Each named move below is a turn or a mirror, shown by a few rows before and after it. Which moves, in which order, take the first row of each later pair to the second? The first pair is answered.
Z (before -> after):
[ -1 -12  -9   0  -9   5  -5   4  -4  -6   5   6   3   8  13   2  -5] -> [ 11   3 -10   0  -7  -4  -8  10  -6 -14   3   5   5   3   3   1   0]
[-11 -21   8   5   3   6  10   9   1  -1   7  15 -14   9   6  -1 -16] -> [ 14  11   5   5   7 -12   7  21   0 -15   4  11  -9  -2 -16  -3  -8]
[ -4  -9   0  10   4   1 -25  -1 -13  -8  -9  12 -13 -22  -9   5  18] -> [-10 -15   0  10   2   5 -25  -5 -11  -6 -10  13 -14 -20  -5   5  16]
[  2  -3   5  -3   1   3  -8   1   2   6  -5   6  -1 -22 -15  11   4] -> [ -4  -9   7  -4  -1   8  -7  -1   4  10  -6   7  -2 -20 -10  12   2]
J (before -> after):
[  5   7  11 -31 -23 -12   7   1 -40  -6  12  13  -4 -16   1 -17  -3] -> [  3   6  11 -32 -23 -11   8  -1 -38  -4  13  10  -4 -13   4 -19  -6]
[ 12   5  13  -8   1 -16  -5   2  -1  18  -7  14   7  -6  -9  -7  11] -> [  7   4  14  -9  -2 -18  -4   0   2  23  -7   8   7  -1  -3 -12   7]
[-30  -8  12  14   8  -5  -9   7  15  40 -13 -13  14  -2   6  -5  17] -> [ -6  -4   8  18  21   1 -12  19   9  20 -16   7  12 -24 -17  16  29]
X (before -> after):
[ 11 -19  -1   7  -3   8   2  -8   2 -14  13  12 -15  21   5  -2   0] -> [  6  -6   1   4 -10  -6   1  -8   8  -8  12  -6 -10  29   9 -20  -2]
[ -4   2  -8 -10 -13   2   1  -2   7   0   9   2  -7  42   6 -13 -12] -> [  3  -8  -4 -12  -7  10   4   1   0   1   9  24 -13  37   5   1  -6]
[  3   5   2   1  15  -3   9   5   4 -13 -15  -6   4  -7  -5   2  11] -> [  2   8   3   0  16  -6   9   6   6 -10 -15  -8   5  -4  -5   0  10]
[-19 -12 -15  12 -15   5  -9  -9 -14  11  -5  18 -15 -15   7  -7   6] -> [-23  -3 -14  11 -19  -6  -9  -9  -8  16  -5   5 -10 -10   8 -19   3]
D (before -> after):
[ -1 -11   8 -12 -12  -8  -7  -2  -6   7   9   8   2  11   8  -7  -8] -> [ -1 -10   8  -9 -13  -5 -11   0 -10   9   7  17   1  -6   3  -5   0]
[ 19   7  -7  -8   5 -18  -6  -4  -8  -2  17  -9   6  20 -12 -18 -17] -> [ 21  14 -10  -6  -1 -13 -14  -2 -18   4  16  10  -2  -4 -20 -15  -4]
[-20  -7  14  -7  -6   4  -7  -8  -3  15   0  10  -8  28  11  -5   0] -> [-18  -3  11  -5 -10   7 -13  -5 -10  20  -2  24 -13  10   5  -2   8]
[-29 -24 -13  11  -9  37 -10 -13  -7  -3  -2   2  -1 -19  12   8  -4] -> [-31 -26 -11   9  -5  34  -4 -16  -1  -6  -1 -10   5  -1  16   5 -10]
Pairs:
Each pair is two moves apart.
[ 12 -29  25  -2   5   4  -3   3  -8   7 -14  14  15 -11  10  24 -10] -> [ -1 -22  21 -12 -11  -6  -2  -5  -6  15  -8   4  11  19  27   6 -24]  J then D
[ 18  15  30 -10   1 -28   1  16   0   6 -13  -1  19  22   4 -10   8] -> [ -2   3  25 -15 -19 -14  -4   4 -11  23  -8  20   1  25  20 -14   4]  Z then D
[ 25  32  -5   4  -7 -10  -5  11  -8 -15   0   4   3 -13 -14  -2   7] -> [ -1 -20  -2   6  -3  31  -1  -3 -10  -6   1  25  -7 -13   7  18   2]  Z then J
[  7  10 -14  -8 -19   1 -12   6   3   5   5 -10   9   6   2 -13  -3] -> [ 11   5 -12  -4 -14   7 -16  11  -2   9   1   7   6 -17  -5  -3   7]  D then X
[ 28  16  -5  -7   8 -17   8   5  -9 -25   5  -1   3  34 -13   3 -10] -> [ 32  13  -1   3  12  -5   1  12 -13 -17  -2  21   1 -14 -27  16   9]  D then D
[-31 -40  25   3  20  11  12 -20   7  14 -12 -15  19   9   9 -11 -14] -> [-26   3  -1 -13 -26  -2  -9 -24 -27  28   3  28 -17   3   7 -29  -6]  D then D
[ 21  -3  13 -10   4   1  18  14  -1 -29  -5 -10  -1  18  -3  17  -4] -> [ 12   8   8 -17 -17  -9  14   8  -7 -17   2  -7 -11  32   5   1  -8]  D then J
[  2 -16  32  14  36  -8   1   9  25  17 -10  -9  22 -29 -12   9  17] -> [ 29  -3  20   5  42 -14   7  15  18 -18  -1  -9  20   1 -23  20  10]  D then J
[-10 -25   5   6   1  18  -7  -5  -1  14  -7  12  -9 -20   0   6  18] -> [  2  10  -8  12  -1  -2 -14  -2   9  -4  -8 -18   3 -27 -17  -9  18]  Z then X
[ 33  15   0   0   7 -33  18  23 -16 -11   1  23   5 -12 -28  15  13] -> [ 26  31  -1   1   0 -49  14  20  -6  -3   0  -3  12  -3 -24  -6   6]  X then X
[  4  -9 -18  14  -9  -7  12   2  -8   2  -2  15 -13  -3  -9   8  19] -> [-12 -23  -8  16  -2  -8  18  -3   6  11  -4  -7  -3  11   7   0  10]  D then J
[-12  14  15 -18  -8 -36   6   3   5  29 -14 -29  -2  19   7 -24  -9] -> [ -5  12  18  -5  -2 -22  -5  12  -3  39 -23  -2  -4 -40 -12  -9  15]  D then D
[ 12  -1  -9  -3  -2   9   0   8 -21 -16  10  44 -12 -12 -21  11  11] -> [-29 -23  -1  -9 -17  13   4 -10 -13  14  14  26 -13  20  15  -9  -7]  Z then J
[  1 -15   1   7   6  10   1   7  -2 -10  -3   0  -3 -21  -1  11   4] -> [  6 -10  12  -1   7  -3   4  14  -7   2  -3  10  -4 -17   1   9   8]  X then X
[ 13   3 -19   4   5  10  -1  -6   2 -36  15 -12   6  13  -9  12  -6] -> [ -8 -13  11 -13  -3  -6   7  -6  -3  13  13  -3   3  37  20  -3  -9]  X then Z
[ -8 -19  -1   0 -20   1   2 -14  -8  15   1  10  -9   0  14   4   0] -> [  0 -23   0   5  -9   8   2  -8  -8  10  -4  15  -5 -15   6  14   5]  D then J
[ 17   8   5 -12   1 -10  -1  14  -8  12  -1  13  -2 -19 -13   1   9] -> [ -2 -18   8 -12   0   8   1   3  -7  21   0  20  -7 -13   3   7   4]  Z then J
[-32  -4 -25  19 -10  25 -20 -20  27  -1  -2 -40   4 -31   5 -12  -5] -> [-15 -28 -21  17   2  47 -16 -13   8  -7  -1   7 -10 -43  -1  23   6]  X then X
[  3  14  12 -28  -1 -18  -1   7  -2  18  -2 -17  -5  27   1 -11  -9] -> [  8   6  17 -15   9  -5  -7  16  -5  24 -13   5  -5 -26 -15   6  13]  D then D
[  2 -18   7 -17  11  -6  -4  -3   0   4  18  -9 -11  13  -5   9  -1] -> [  1 -13  -2 -11   9  -4  -5  -5   8  -5  18 -24  -8  10  -9   3  -3]  J then X
[  1  -3  14  -8  10   1  -3   5   7  14  -8 -12   0  11   3   0   1] -> [ 4 -9 14 -6 15 10 -2  6  5  9 -9 -2 -2  4 -1 10  3]  J then Z
[ 27  34  -8  -2  19   0   6  12 -17 -42   1  20  -7 -20 -14  -3  15] -> [-40 -20  -6   0   5  33  10 -22  -1 -13   5  -3 -12   8  38 -18 -10]  X then Z
